M: several groups of rows, each row roughly a mix of its group's hidden directions; some rows fit no group
M (150 x 10)
[[ -7 -11 -31 -34 -30 -29 -11  -7  36  16]
 [ -5  10 -16 -24  10   0   3 -22  61  22]
 [  9 -32  44  -5  21 -41  10   6  -2  20]
 [  0  27 -15 -11 -28   7  29  25  38 -31]
 [-13  -6 -15 -27   1  -9  -9 -31  57 -12]
 [  8  16 -36  25  26  35  30   6  25   0]
 [-11 -32  36  -6  14 -36 -20  15   0  34]
 [ 20   7 -39 -27 -16 -21  15  -7  45   3]
 [  1 -19 -52   7 -26  11  32 -25 -13  -8]
 [ 33  23 -15   5  48   6 -10 -17  -1 -34]
 [-22  -6   0 -34 -28  35  20   4  32 -26]
 [ 30  20   7  16  -3  10  37 -20 -17 -44]
 [  1   3  25 -33 -40 -16  16  -5  34 -27]
 [ 50  12  34  33   8  21   5  -5 -10 -13]
 [-14  -6 -18 -13   5 -16   5 -28  55 -29]
 [-23 -17  25   6 -52   6  16  14 -13  30]
 [-44   0 -45 -21  13   3 -20   0   2  28]
 [ 31  -2 -32  16  50   8 -18  -6   7 -22]
 [-32  14  55   6 -15   1  25  14  14 -13]
 [ 41 -10 -29   3  34   3 -10 -15  30 -28]
 [-14 -22  32 -31 -30 -36 -25  -3  -9  14]
 [ 48  19  -3  23  41  25  12  -7   3  -5]
 [ 29   8 -22  20  23  30  25   8  41  10]
 [ 24 -23 -11  -5  27 -35 -45  15  -4  14]
 [-16 -11 -13 -46 -10  -8 -17 -38  34   4]
 [ 40   5  30   8   5  -6   0 -18  30  43]
 [ 43  -8  23  19   1   8   0  13 -50 -13]
 [  9  35 -30  -4 -14  -1  47  -7 -20 -26]
 [-32   2 -18 -31 -10 -12  -4 -15  52  13]
 [-32 -46  -5 -24  -9  -3   4  -1   1  43]
 [ 31  -2 -32  12  48   3 -19  -5  11 -28]
 [ 12  27   3 -17 -38 -12  21  19  31 -34]
 [  4   4   0   1 -11  11 -13  15 -64  32]
 [ 20   9   9 -32  26  11 -12 -19 -30 -44]
 [ -3   6  -1   7  -4  10 -15  15 -65  28]
 [-33  -9  -4  56  13 -19  11  18 -16 -11]
 [ 30  27  -4   9  29   2  -1 -32  43  18]
 [ 54  11  30  30   8  19   4  -4 -13 -19]
 [ 27  34   5  -6 -32 -11  22  31  20 -30]
 [ 39   2   3 -28  28  -7 -23 -14  -6 -43]
 [-32   9 -28 -21  -2 -11  -2 -16  53  16]
 [ 15   4 -20  25  42  23 -20   7 -34  24]
 [-38 -28  24  13  30   2 -36 -12  -6 -20]
 [ 16   3 -42 -46  -2   3 -30   4   7  24]
 [ 50  -9  38  15 -19   9   0   6 -29 -12]
 [-13 -24   1 -15  37   3 -50 -10  12  25]
 [-20 -28  33  22 -27  -2 -23  29  22  19]
 [-24  -4   8  53   3 -26  10  22 -23 -22]
 [-28 -15  -1  15 -39  -6  14  17  28  41]
 [-14  -4  26 -20 -37 -20  23 -12  36 -26]
 [ 37   0 -35   2  43  -1 -20  -4   4 -30]
 [ 15 -31  36  -5  24   1 -45  -7  22   8]
 [-11 -38 -10 -12  11   7 -11   1 -24  55]
 [ 15 -27   5 -45 -20 -34 -12  12  26  18]
 [ 11 -33  40   1  35   3 -18 -35  -1  14]
 [ 41  22 -15  -8 -23   9  18  20 -30  32]
 [ 14 -13  30  18  -8  14   3  22 -52 -25]
 [ 31  33 -27  -5 -17  32  17  -9  11 -34]
 [ 30 -15  19 -55  -7   4 -13 -12  28   9]
 [-29 -24   3   5  28 -12 -22 -23  33 -35]
 [ -4 -12 -16 -46  -3 -36 -32  -8  19 -22]
 [-43  10 -46  -9  -4   1  -2  16 -13  34]
 [-24  26   4  23  -9  44  36 -14 -14 -15]
 [ 12  25   9 -18 -31 -16  41   9  35 -20]
 [ -7  27 -48  10  -9  26  21  17 -25  19]
 [ 42   2 -37   7  42   4 -17  -3   2 -22]
 [-51  -6 -12   4 -11 -28  40  10 -13  11]
 [-29 -34  18   3  35 -28  -2  -1 -18  34]
 [-41  -3 -35 -34  24 -10 -23 -17   5  13]
 [ 40  16 -14   6  48  20  10 -10  27   1]
 [ 16  33  -3  -8 -10  -8  43   2  38 -30]
 [ -2   7  -9  28  34  11  19 -17 -53   2]
 [ 50  10 -20  -1  -4  15   2  19 -34  30]
 [ 30  33 -24 -12  15   8  28 -25 -22 -29]
 [-41  25  -5 -18  23  17  13 -28  32  18]
 [ 45   0  42  22  -5   6  15  -8   2 -34]
 [ 28  -4  31 -16 -34 -29  11  26  31   1]
 [ -2  31 -43  -3 -28  40 -12   2  13 -15]
 [ 35  -8  -9   5  40 -18 -46   5 -13  12]
 [ 36   7  31  41  -5  29  20   6 -18  10]
 [ 24  17  -3  25  45  15 -32 -17 -26  -8]
 [-18 -16 -25 -26 -17 -23   1 -31  45  -5]
 [ 35 -18 -24   2  39   1 -18 -12  34 -22]
 [-11 -49   3 -17  20 -24 -26 -17  19  24]
 [-18 -13  42 -21 -32  -5  25 -26  21 -16]
 [-35   1 -37   3  35  20 -20 -18 -24  17]
 [-20  12 -21 -23 -41   5  32  18  32 -10]
 [ -6  27 -24  19 -19   4  50   3 -31 -14]
 [  2  31   5 -14 -30 -10  47   2  34 -14]
 [-26   3 -28  17  34  31 -12 -31 -27  -7]
 [-13 -12  38  23  14  17 -21  10 -49   0]
 [  7  10  12  48  31  25   5   9 -39  -2]
 [ 18  -9  39 -17  -6 -28 -30 -11 -39 -10]
 [-12  -2  10  10   3  16 -22   9 -64  23]
 [ 14   1 -57 -10 -12  -6 -10 -11 -33  26]
 [ -2  20  -7 -18 -28  12  32  10  48 -24]
 [-19  15  22 -17 -39 -16  37  -1  32 -15]
 [ 43  21  -1  37  40  14   9  -7   4  10]
 [ 28  -1  27 -16 -36 -28  13  28  29   1]
 [ 33  14 -53 -30 -13 -18  -1  -1 -10   6]
 [-17  23 -13  -5  51  27   9 -13 -28 -19]
 [ 35   2 -12  -8  20  -7   8  -7  46 -41]
 [ 37  22  32  25  23  31   9 -14 -10 -19]
 [  2  -6  -2 -40 -30 -26   4   8  48 -15]
 [ 26   3 -16 -33  23 -14 -26 -14  -3 -46]
 [-11 -28  65 -10   0   9 -18   9   5  -4]
 [ -6 -10  -2  -3  11  -8   8 -27  56 -39]
 [ 18  -2  16 -12 -41   4 -11  17  52 -15]
 [-19 -26  -4 -27 -57 -15  -4  15  17  -1]
 [-22 -24  64  -3   3   4 -20   8  -2 -12]
 [ 10  -7  16  12  27   6   8 -11  52 -39]
 [ 27  -6  22 -22 -30 -10 -13  19  50  -3]
 [ -9  21 -55 -11 -22  -8  11 -13 -28  23]
 [ 36  19 -10   2  44  26  14 -15  31   4]
 [ 12 -10   3 -61 -20  11  -4 -16  25  18]
 [ -6   1  43  33  16  27  -4  16 -38   0]
 [ 14 -18  32 -16 -24 -11 -25  14  49  -1]
 [ 19 -14 -23  18  52  14 -33  -8 -12 -11]
 [ 12  -4  -8   8  -1  12 -20  17 -55  40]
 [-17  29  -3  43  14  35  16 -13 -26 -17]
 [-50  13  35   1 -34  -6  18   6 -15   9]
 [ -4  -9  -6  30  41  22 -18 -11 -39  23]
 [ 32 -21  44   4 -27   9   4  15 -35  -3]
 [ 33   7  -7  -1  27  -1  11  -5  43 -42]
 [-18   8  46  36  23  28   8  10 -16 -14]
 [ -4   1  -6  33  33  26  -9  -6 -48  21]
 [-39 -23   4  -1 -16  -9 -28  28  18  38]
 [-30 -33   2  16   1   5 -35 -11 -36  29]
 [ 32 -22  -3 -27  16 -33 -40   0  17  17]
 [ 34  32 -17  20  35  10 -29   5  -9 -26]
 [-44 -26 -27 -28 -16 -25 -11  23  -9  -2]
 [-21 -34  38   0   8 -37 -18  12   0  27]
 [  9  18   8  53  24  21  16  19 -27 -10]
 [  6  -7 -15 -47   3 -30 -32 -13   6 -33]
 [-36  20 -52   4   2  14  13   2 -27  16]
 [ 46   1 -34   8  42   8 -15  -1   2 -19]
 [ 16 -28  35 -10  19  -4 -47  -3  26  10]
 [-16  30   2  -4 -42   8  20  32 -16  32]
 [-17 -20  -7  15 -19 -23  -9  29 -55  -4]
 [-15  10 -42 -16  11 -11  -1 -14  53  13]
 [ 27  41  -5   9 -21  -2  17  37   7 -33]
 [-29   3 -36   7  36  24 -17 -21 -27  12]
 [ 25   5  18 -28 -33   3  13  45  10  24]
 [-47   1 -34  12  25  19  -7 -22 -26   1]
 [ 18  25 -13  14  40  -3  -3 -22  46  14]
 [-27 -14  47   2 -15   5  26 -38   9 -13]
 [-26  24   5   1 -32  35  44  -9   4 -15]
 [ 15  32 -16  -6 -24 -16  12  33  30 -34]
 [-16   8 -38   5  34  30 -23 -14 -28  18]
 [-17  15   0  62  13  -6  13  12 -25 -16]]

one row of each group, then the others: which group is each in?
[-22  24  28  -1 -39   3  26  18 -28  23]
K
[ 13 -36  39   4  35   1 -17 -31   0  18]
U
[  0 -13  48   4 -27   9   3   9 -48  -3]
H
[ 23  29 -16  -6  14   1  34 -29 -25 -36]
Q

[-42   9 -32   6 -17  -6  49   4  -9  -2]
Q
[ 34 -19  -9 -33 -10 -32 -23  -3  37   3]
H
[ 24  36  -3 -16 -12  -7  40  12  36 -19]
K
[-47 -18  -1 -24 -44 -23 -11   6  -5   1]
H
[ 24  -8 -11  13  55  14 -32 -15   3  19]
U
[ 34  25  -6  25  39   7 -31  -5 -26  -9]
U
[ 36 -20  -3 -20  22 -33 -42   8  10  12]
U
[  3   7  -4 -40  38   6 -15 -15 -16 -44]
H
[-48 -26  34  17  18   1 -25 -12   1 -14]
K
